The same turns and mirrors carry the whole set onto itself and the rows of a family onto each other. Which other rows belong to the same family as each row named below? List them in the order they appear above.
These 40 rows form 5 families of 8 rows each.
mora: [  7 -14  33  -3 -12  -2 -27   3  30   3 -12  -5  36  -3  -2]
Rop: [ 17   5  -5  -7  21 -20 -22  10  38  -5 -30 -18 -32   1  27]
zoni: [ 17   2  34   8  -4  15 -18 -23  -5  27  50  21   9  -4   4]
sopuv: [ -4   3  25  21   0 -16  10 -44  20  22  -5 -13 -38 -10 -11]
sonap: [ 31 -10  -5   5   4 -25  11   2   4  61  16 -17   5  -6  -4]
dur: [-11  -2  33  -2  23  40 -31 -10  23  -8  -7  -2 -32  29  10]
nug: [ 30  17  -1   7  26  10  -5  -6  -5  33  21  -1 -63  15  20]
Naru: [ 10  -9  30  -9 -10  -3 -31 -10  32  -6  -6  -6  33  -9   6]
lufu: [-13  -9  30  -3  31  40 -22 -17  21  -4   2  -8 -28  38   7]
Gozup: [ 14 -13  29  -4  -3  -8 -40  -4  38   1 -10 -10  31  -7   2]
genud: [  8   0   1  -3  23 -11 -20  17  31   1 -39 -17 -34   8  26]
sute: [ 27  -7 -10  10   9 -27   4   5  11  66   2  -6   4  -5  -9]
Zimo: [-13   2  33   3  31  33 -23 -22  29  -7  -5  -5 -29  36   4]
penif: [ 31   5  25   7 -10  10 -14 -28   2  31  51  19   8   4  -5]
Rusep: [  5  -6  21  14   1 -16   2 -43  16  19   2 -19 -53  -4 -12]
suvu: [ 24  24  -3   3  29   2  -3  -8  -8  26  33   5 -53  12  23]
Nage: [ 29   3  28  -4  -2  17 -18 -22  -8  24  54  14   8   3   1]
Pezin: [ 11  -7   1  -8  27  25 -20  27  19  34   7   3  30  34  15]
taveb: [ 35  15  -7  -1  31   0  -8  -2  -2  26  30   2 -56  13  22]
Zemuf: [ -4   1  21  13  -4  -5  10 -48  17  16   4 -22 -39  -4 -14]
daz: [  5   2  23  18  -8  -8   3 -39  14  16   1 -19 -52  -9  -6]
Tafo: [ -1   2  19  12   1 -16   4 -41  15  21   5 -19 -46  -8 -21]
zod: [  9  -8  33   1  -6 -10 -32  -9  35   4 -17   2  31 -13  10]
rom: [ 17 -16  -5  -9  33  18 -22  28  15  36   4  -1  20  41   9]
fidub: [ 12 -10   1  -1  33  24 -25  22  18  32   5  -2  27  40  18]
rivif: [ 26   7  24   1  -6  11 -24 -30  -4  31  47  17  13   2  -3]
fivor: [-19  -8  38  11  29  38 -21 -19  26  -2   1   0 -26  28  11]
Rosop: [ 21  -8   6  -9  25  23 -25  34  12  33   2   6  25  33  11]
let: [ 14 -18  32  -9  -5 -12 -33   0  32   2  -9  -3  34  -3  -1]
duf: [ 37  -3  -4  12  -5 -25   9   4   3  56   9 -12   5  -6  -4]
muto: [ 27  -8 -15   8  -1 -27  10  -2  13  55   5 -15   7   0 -12]
favi: [ 23  22  -4   3  27  11  -2 -11   0  28  29   0 -58  10  27]
rogap: [ 18   6   1  -1  34 -19 -23  16  39   8 -31 -10 -34  -2  27]
Biri: [ 24 -11 -13   9   3 -26   3   3   4  60  14 -17   9  -4  -5]
rivab: [ 11 -17   4   0  38  26 -28  29  18  41   8   5  16  32  13]
pek: [ 30   2  31   8  -8  19 -11 -20  -6  35  49  11   7   4  -9]
lok: [ 11   4   1  -3  33 -18 -19  17  34  -4 -24 -22 -36   2  29]
liga: [-15  -3  27   0  23  34 -28 -17  32  -9  -8   2 -28  37   7]
Gora: [  7  -1   2 -11  32 -12 -21  17  31   0 -29 -20 -33   2  32]
natom: [ 27  16   3   6  35   8  -9   2  -1  31  35   9 -56   6  21]

Same family as Biri: Gozup, Zimo, suvu, Tafo, fidub, rivif, lok
Same family as Rusep: sonap, penif, Pezin, let, favi, liga, Gora
Same family as natom: zoni, sopuv, sute, zod, fivor, rogap, rivab

